(in the rows, 128 means zero)
name the system of each run:
falos, seq 1 (8 x 26):
[[163 192 141  68 126  97 111 137 112 105 127 119 105 140 138 103 102  96
  106 130 188 150  89 176 126  98]
 [117 198 146  84 120 116 134 117 154 110 205 108 114 104 137 106 122 101
  106 134 138 142  58 145 103 107]
 [ 81 166  97 106 125  94 148 158 141 130 216 102 151 116 138  99 154 140
  109 110 107 135 105  96  88 114]
 [ 84 123  89 105 162  83 145 191 131 164 164 150 146 133 157  74 171 133
  154 100 129 118 156 112  99 128]
 [105  85 123 109 178 127 120 133 167 183 147 180 109 113 167 101 165 103
  192 111 123 111 150 138 121 148]
 [105  53 123 137 132 166 105  78 161 186 158 150 108 106 144 167 160 125
  158 113  94 134 141 120 113 163]
 [105  57 126 158  95 151 119 113  96 175 109 133 134 140 115 188 150 160
  121 125 121 151 162 103 102 171]
 [140  92 163 147 119 142 146 150  84 133  52 162 132 158 112 174 125 148
  139 160 164 129 151 121 118 175]]
kuro, seq 2 (8 x 26):
[[104  98 132 184  92 179 130  95 157 140 134 123 146 101  84 177 146 158
  122 122  72 129 151  82 140 143]
 [155 134  70 143 116 100 143 163 110  85 103  91 180 153 113 133 118 187
  105 109 114 109 151  66 131 124]
 [196 164 139  99 155 109 149 144 114  65  76 139 129 156 147 110  88 118
  140 157 171  97  96 141 141 126]
 [165 127 165 123 117 170 103  38 158 117 126 153  93 104 130 129 115  84
  142 139 134 121  90 171 152 121]
 [102 115  99 162  67 141  95  59 116 150 167  94 134 105 105 110 145 130
   87  88  90 145 140 132 145  88]
 [ 88 175 112 146 112  87 154 189  77 109 142  89 162 139 107  81 131 147
   81 123 120 135 141 118 129  88]
 [117 194 183 116 176 129 178 190 159  91 133 142 118 120 124 119 109 111
  144 174 128 116  93 134 131 132]
 [145 115 133 121 175 167 114  95 224 128 158 131  99  93 136 154 122 110
  163 131  80 120 112 119 148 139]]
Naf, seq 3 (8 x 26):
[[104 191 148 139 108 120 158 189 109  99 140  79 146 133  83 157 105 159
   69 150 128 163 119 105 114 117]
 [138 214 123 113 143  98 132 202 149 100 115 111 136 125  91  97 113 125
  115 113 144 144 144 129 158  78]
 [163 178 107 107 144 100 143 127 149  79 125 150 146 118 141  48 128 108
  150 114 134  76 109 132 152  90]
 [129 114  99 126 140 112 147  76 111  95 181 108 131 127 183  65 122 111
  126 133  94  86  70 138 123 113]
 [ 62  95 117 150 127 128 119 101  99 164 202  81 106 115 151  99 139 109
   99 124  78 150 117 156 127 110]
 [ 48 108 140 159 125 142 128 152 139 191 156 144 125 100 104 111 176 121
  136 105  91 148 182 130 134 119]
 [106  97 117 158 155 138 158 167 160 145 104 172 161 120 118 131 164 157
  177 118  94  92 180  75 129 156]
 [170  68  93 157 181 136 139 140 140 100  85 110 140 150 144 159 101 162
  152 136  90  96 151  85 154 157]]
Naf, seq 4 (8 x 26):
[[129 216 170 100 159 131 144 193 196 113 135 145 118 104  93 137 118 115
  143 143 144 145 118 125 136 116]
 [183 178  75  89 120 108 122 111 180  86 144 136 160 120 131 103 135 139
  138  90 137  98 112  92 126 102]
 [150  99  68 108 124  81 120  97  62 113 141 102 135 160 185  69 122 123
  112 109 138 107 109 150 121 108]
 [ 76 101 164 129 156 126 128 118  90 162 167 120  79 126 167  90 126  81
  122 152 122 146 105 195 125 125]
 [ 66 134 164 133 125 163 128 118 191 179 188 156 111  77 108 144 167 112
  146 123  97 146 127 119 111 137]
 [113 102  76 133 108 124 130 141 153 156 141 143 169 125 114 149 174 175
  142  84 111 125 171  59 103 146]
 [152  68  89 135 174  99 129 177  88 133  67 118 135 175 157 129 113 153
  147 125 137 120 173 115 136 150]
 [167  99 167 135 187 155 115 119 144 119  75 131  78 133 144 151  83  98
  153 164 127 128 122 171 169 142]]
Nedod, seq 5 (8 x 26):
[[110  95 125 128  81 134 122  70  68 137 170  90 123 140 149 157 124 138
   78 137 132 151  83 138  81 148]
 [ 88 124 144 130 144 106 163 197  72 126 140  89 130 160 136 157 111 150
   96 165 137 157 115 119  88 155]
 [133 153 161  93 166 114 133 216 141 146  88 155 112 143 117 160 122 126
  147 144 182 159 151 135 112 154]
 [177 144 104  56 129 109  78 125 172 158 118 159 111 129 132 141 140 115
  155  83 187 154 142 139 118 125]
 [144 130  73  85 118  94  85  85 125 139 181  91 114 129 162  86 129 108
  105  83 136 145 108 156 122  90]
 [ 66 128 150 138 134 119 133 123  84 145 188  87 100 122 149  84 123  93
   92 145 106 151 100 182 126 105]
 [ 52 102 188 145 132 150 148 149 111 186 147 156 102 116 124 146 153 111
  134 159 126 157 135 149  98 162]
 [115  67 113 114 145 127 124 159 141 183 124 158 127 142 139 181 160 156
  160 116 139 146 164  91  82 183]]
rivuv, seq 6 (8 x 26):
[[141 166 177 114  74 156 128 119 156 133  93 184 139 113  71 176 146 137
  137 132 175 142 132 105 107 150]
 [113  85 135 152 116 142 183 108 106 108 133 158 157 136 148 144 147 158
  146 160 105  81 101  81  88 182]
 [105  56 112 172 176 145 124 108 112 137 150  79 103 131 163 126 104 124
  125 141  58 125 133 143 156 134]
 [171 132 125 128 137 149  67  93 165 136  96 113  93 111 102 126 103  99
  129  98 127 149 158 167 192  85]
 [197 179 133  97  89 120 134  98 129  76  81 170 154 134 109 110 124 125
  133 121 183  98 107 122 133 113]
 [110 135 130 128 109  97 179 127  58  90 156 115 154 153 163  95 126 138
  101 159 137 100  73 123  88 140]
 [ 51 109 129 145 127 123 114 130  95 176 191  82 102 119 139 104 138 111
   90 123  94 171 131 166 123 109]
 [117 140 117 120 106 136  86 121 181 184 133 161 120  94  91 118 169 112
  146  72 133 155 182 134 145  98]]
falos, seq 7 (8 x 26):
[[152 158  86 105 127 112 118  80 142  86 188  71 131 122 155  94 104 118
   98 112 104 118  72 131 133  94]
 [ 85 149  87 110 133  83 107 168 101 154 182  69 123 135 135  90 131 126
   88  95 119 169 141 149 121  87]
 [ 71 162 150 109 135 105 132 179 137 181 155 170 121 109 120  76 171  98
  145 112 152 145 154 155 119 104]
 [ 85 119 148 133 131 151 155  98 170 151 173 189 134  87 144  94 177 110
  174 130  99  88 112 117 110 145]
 [ 93  51  94 169 148 144 144 109 132 147 160 117 143 123 154 133 148 155
  144 124  62 103 139  84 117 161]
 [117  55 108 158 157 129 113 170 110 171  78 125 122 149 123 156 132 150
  145 117 113 145 202 117 142 150]
 [160 100 167 134 122 163 104 112 137 154  51 186 107 127 101 162 130 114
  161 134 163 134 169 147 153 147]
 [170 112 161 147  85 179 126  40 125  98 103 140 124 122 113 172 109 125
  117 154 130 112  88 126 135 148]]
Nedod, seq 8 (8 x 26):
[[143 114 169 137 116 144 157 126 119 126  59 215 140 134 122 123 151 122
  177 150 157  86 145 125 127 160]
 [180 125  93  94 130 134 133  88 189  99 148 146 152 122 148 159 132 150
  155 115 126  94  96  70 100 157]
 [148 163  85 141 137 122 113 139 147  87 145  45 141 129 110 131  87 149
   85 110  87 142 128 107 165  86]
 [115 161 168 169 104 131 132 138  81 110  78 128 124 125  87  80 117 107
  103 143 132 128 150 171 181  80]
 [123 134 170 125  80 148 161  87 119 126 116 210 146 115 124 118 166 113
  156 146 156  90 102 123  97 153]
 [123 137  94 112 122 128 153 129 175 111 182 120 165 119 133 158 147 171
  129 118 103 113  97  51  80 156]
 [117 160  96 153 163 112 131 207 145 108 123  74 145 132 100 118 110 153
  109 114  88 143 171 106 170  91]
 [137 144 158 150 131 137 123 136 121 131  63 176 122 118 100  73 134  94
  154 126 143 107 169 168 185  92]]
ruva, seq 9 (8 x 26):
[[145  71 151 129 130 148  94  96 120 178  75 183  96 130 132 138 145  99
  166 121 159 135 169 167 144 143]
 [155  66 133 145  98 156 135  42  90 110 116 132 130 143 153 157 120 138
  120 149 127 101  91 123 111 168]
 [140 145 133 135 114 120 147 154  86  88 121  68 135 157 112 182  84 164
   71 158 134 156 103 109 110 139]
 [100 181 168 107 107 113 123 196 103 157 105 137 121 136  85 141 135 126
  103 129 186 183 153 153 113 119]
 [106 145 161  96  76 127 125  83 120 162 152 192 123 110 130  98 175  96
  140 121 172 129 104 158  90 125]
 [125 141 111 111 102 124 136  61 124 100 205  96 131 118 159 103 125 120
  100 130 106 114  54 127  99 121]
 [ 96 162 109 130 159 111 125 177 137 121 185  48 118 125 124 124 103 135
   85 124  90 168 119 131 139  95]
 [ 66 122 136 128 160 122 115 186 157 195 148 144 109 107 118 115 165 112
  152 103 117 159 185 143 135 115]]
ruva, seq 10 (8 x 26):
[[100  78 107 149  93 141 135  53 115 149 162 160 149 110 151  85 175 124
  144 108  96  87 124 118 113 133]
 [126 119  92 143 160 113 172 142 123  76 164  79 157 141 159 123 106 165
  114 148  76  92  89  81 114 143]
 [131 176 134 121 186 114 136 231 172 121 108 111 121 131 100 147 105 138
  136 132 128 154 161 111 148 121]
 [147 124 140 108 128 139  95 121 172 170  88 198 117 110 112 117 161  99
  179  95 162 126 176 145 150 122]
 [174  70 100 134 108 141 117  30 109 107 117 145 134 135 167 107 128 120
  143 120 118  79 103 131 136 137]
 [147 118 119 167 148 133 147 134  88  69 116  55 132 151 133 147  70 153
   88 161  92 120 106 120 151 128]
 [100 158 171 154 130 136 137 208 122 142  83 123 128 130  66 157 121 141
  112 140 138 170 179 126 148 122]
 [116 130 148 114  74 135 131 110 127 162 105 215 148 117 105 119 184 124
  156 110 172 119 151 121  99 143]]
rivuv, seq 11 (8 x 26):
[[158 142  98  80 131 125 132  93 195 109 184 139 140 114 154 145 138 137
  148 113 129 109  81  82  87 149]
 [151  89  59 123 130  96 117 142  90 116 133  62 143 167 153 156 108 175
   95 109 123 142 136  96 106 137]
 [130  90 140 115 150 114  96 159  75 174  85 126  87 161 146 134 115 106
  128 126 172 172 163 190 135 132]
 [141 150 175  73 139 144 119 105 178 149 144 186  93 107 139 141 138  85
  165 138 173 140  92 156 105 150]
 [149 128  95  97 107 132 133  88 161 110 186 114 148 125 146 169 134 157
  119 118 120 124  76  71  75 159]
 [128  52  74 141 125 108 104 125  65 153 118  76 132 167 153 150 120 160
  102 109 118 149 160 117 116 145]
 [139  85 143 107 164 123  92 129 111 177  92 155  78 143 156 116 125  88
  157 125 165 150 159 195 150 129]
 [171 168 143  61 139 133 124  94 195 114 155 165 108 109 147 136 126 100
  156 128 165 122  72 138 109 139]]
kuro, seq 12 (8 x 26):
[[143 115 134 109 179 152  87 101 185 145 163  94  69 111 151 151  97  91
  135 128 104 161 105 167 154 121]
 [103  91  95 150 135 129  83 130 129 182 123 115 113 119 117  97 147 119
  128  79  99 150 200 150 171  91]
 [ 71 103 131 166 139 103 172 179  69 138 109 154 152 145 138  69 158 134
  141 141 113 100 164 128 128 132]
 [104 110 183 154 161 153 183 154 114 107 121 135 122 137 141 168 110 136
  139 196 110 114  94 116 109 181]
 [168 105 132 138 139 173 104 112 182 121 101 107 118 125 100 218 100 152
  131 132 110 150 140  95 145 156]
 [193 112  69 130 107 119  96 112 132 114  68 138 157 144 112 123 133 154
  141  78 140 108 178 101 158 110]
 [159 122 121 122 100  99 149  93  60  92  94 156 148 156 160  64 131 119
  129 137 160  79 103 149 124 120]
 [118 143 185 134  90 153 139  69  96 111 149 118 102 121 124 139 104 101
   94 171 135 141  65 165 118 130]]

runs to name:
seq 13 (2 x 26):
[[143 119 115 122 120 123 168 120 112  84 153 106 155 150 151 167 113 170
  112 153 122 111  72  75  76 172]
 [196 155 121  85 134 125  89 128 144 102 106  88 103 148 119 186  78 133
  106 126 168 167 108 136 133 124]]
 => kuro
seq 14 (2 x 26):
[[133  85  86 141 156 109  94 113  89 141 125  79 100 142 161  78 107 103
  114 110 104 136 149 180 173  89]
 [ 82 142 169 145 126 147  94 135 130 178 136 115  85 105  94 119 130  89
  109 122 120 181 157 189 167  91]]
 => falos
seq 15 (2 x 26):
[[ 67 168 156 129 132 127 153 156 127 125 203  76 117 113 121 142 117 129
   82 152 103 165  85 125 102 123]
 [ 67 144 165 141 121 131 132 204 117 178 113 141 127 124  79 147 150 137
  118 129 144 179 181 130 121 130]]
 => Nedod
seq 16 (2 x 26):
[[ 91 102 129 122 180 113 160 158 135 153 144 182 134 124 174  72 166 111
  184 132 115  86 137 127 115 145]
 [100  50 137 140 176 140 145 122 111 153 159 109 102 142 182 159 118 128
  137 163  96 131 107 130 101 180]]
 => kuro
seq 17 (2 x 26):
[[116 127  82 152 151  84 145 179  73 102 120  80 154 154 145  68 113 146
  103 121 101 110 151 127 152  92]
 [118 154 195 137 171 142 160 147 140 110  99 176 105 117 135  91 120  82
  165 173 129  96 114 171 161 123]]
 => Nedod
seq 18 (2 x 26):
[[ 80 135 128 118 190 127 131 171 195 162 183 135 109  97 138 101 149 107
  165 117  92 133 142 127 136 119]
 [ 98  98  95 135 116 141 111 108 178 179 160 157 142  99 120 120 182 134
  158  77  95 122 170  99 124 129]]
 => falos
seq 19 (2 x 26):
[[153 169 153  84 120 139  75 118 164 146 137 106  81 116 103 171 102 101
  106 114 166 194 117 164 135 109]
 [158 139 130  96  58 133 125  92 121 130 113 169 155 133 107 170 152 150
  124 114 186 135 114  98  80 154]]
 => rivuv
seq 20 (2 x 26):
[[158  76 137 156 150 139 164 109  84  88  70 152 132 155 164 115 110 132
  156 169 122  70 114 130 141 162]
 [182 133 154 121 151 161 143 103 173  76 115 123 119 126 129 190  84 139
  137 168 120 113  77 101 128 164]]
 => Nedod
seq 21 (2 x 26):
[[154 107 135 115 166 144 101 173 177 161  75 156 108 131 106 182 127 135
  164 118 148 153 181 120 142 154]
 [187 112 132 106  79 160  96  52 153 134  92 175 125 121 112 167 141 124
  148 110 165 124 125 123 123 146]]
 => falos
seq 22 (2 x 26):
[[143 169 146  92 132  96 142 185  83 103 110  99 121 161 127 149  89 136
   92 156 183 164 104 143 105 132]
 [153 176 181  91 124 158 109 120 193 140 111 183 101  98  92 155 131  98
  154 130 172 148 121 147 133 134]]
 => kuro
seq 23 (2 x 26):
[[169  58  88 137 154 110 106 115  66 124  78  95 113 174 170 117  96 129
  121 126 134 120 148 154 154 131]
 [167 113 165 114 161 135 134 102 102  97 107 121  88 149 168 139  79  97
  130 180 149 121  71 172 134 148]]
 => Nedod
seq 24 (2 x 26):
[[136  94 140 171 143 163 148  60 138  90 134 128 123 108 148 101 113 114
  146 152  68  73  93 130 163 128]
 [127 130 112 180 133 154 139 147 148  92 118  70 153 125  88 169 101 173
  101 134  67 128 148  76 159 126]]
 => ruva
seq 25 (2 x 26):
[[ 85  93 118 178 171 129 152 133 106 118 158  82 123 126 154  86 114 124
  119 147  54 107 123 136 156 113]
 [100  93 192 182 158 175 150 137 132 139  91 150 103 114 111 152 119 115
  150 175  95 122 147 143 158 152]]
 => Nedod
seq 26 (2 x 26):
[[167 112 142  76 173 116 138 147 141 129  94 187 115 148 170 137 128 114
  183 147 179 108 113 135 101 173]
 [203 136 147  98 137 154 101  70 158  96 109 128  92 127 138 166  86 104
  133 145 155 130  79 152 142 136]]
 => ruva
seq 27 (2 x 26):
[[146  80 161 148 127 186 117  80 156 135 113 128 103 120 116 213 109 136
  134 152 111 142 116 117 132 175]
 [157 119 121 147  79 143 124 121 103 109  87 104 149 150  87 203 111 177
   91 130 139 148 141  91 116 151]]
 => falos
seq 28 (2 x 26):
[[ 88 144 165 177  81 130 167 152  71 122  84 164 163 130  85  97 153 139
  117 145 134 106 157 126 137 118]
 [119 159 171 150 112 154 191 128 144  78 139 143 156 117 112 155 127 152
  127 172 106  94  79  81 104 159]]
 => kuro
seq 29 (2 x 26):
[[161  83 127 150 180 144 170 128 143  84 100 142 139 138 158 145 109 147
  169 163  91  68 113  88 135 169]
 [189  70 109 150 145 153 103  76 117  97  80  93 111 151 143 167  78 138
  126 138 112 116 121 135 163 144]]
 => kuro
seq 30 (2 x 26):
[[136 156 147  98  60 113 144 111  89 130 112 184 155 136 117 119 158 131
  125 125 197 120 110 125  79 138]
 [121 174  99  81 128  92 159 156 148 109 190 127 159 129 151 117 144 150
  124 118 141 117  83  83  68 137]]
 => Nedod
seq 31 (2 x 26):
[[ 74 175 202 149 131 148 161 142 126 120 150 139 110  99 108  92 127  90
  120 170 111 127 100 166 143 108]
 [ 87 173 145 158  79 162 140 104 170 120 173 126 152  83  74 126 155 135
  108 115  82 129 124  96 135 102]]
 => rivuv
seq 32 (2 x 26):
[[190  92  90 105 129 105 137 129  93 102  83 130 149 176 156 158 108 165
  131 131 164 110 122  95 102 167]
 [166 120 150 104 157 123 105 130  94 118 106  90  81 157 151 159  73 108
  106 159 163 167 101 180 138 133]]
 => Naf
seq 33 (2 x 26):
[[ 38  87 137 169 111 142 128 140 102 191 162 112 125 117 113 138 160 136
  110 123  89 161 161 127 113 135]
 [ 85 115 142 160 151 140 143 200 155 166 100 156 141 118  90 148 156 150
  156 124 107 137 196  96 135 148]]
 => Naf
seq 34 (2 x 26):
[[132 156 179 150 146 154 153 143 170 113  79 196 131 101  99 102 138 105
  178 146 125  88 146 134 168 123]
 [164 129 108 142 118 146 161  83 158  63 138 124 165 120 133 138 119 157
  135 142  93  72  83  66 122 149]]
 => Naf
seq 35 (2 x 26):
[[158 115 130  91 123 109  85 107  73 147 106 112  86 156 151 130 100 101
  105 123 188 171 119 196 127 118]
 [113 156 194  90 107 142 124 105 135 158 138 183  95 110 124 130 145  82
  140 149 181 149  95 174 103 139]]
 => Naf
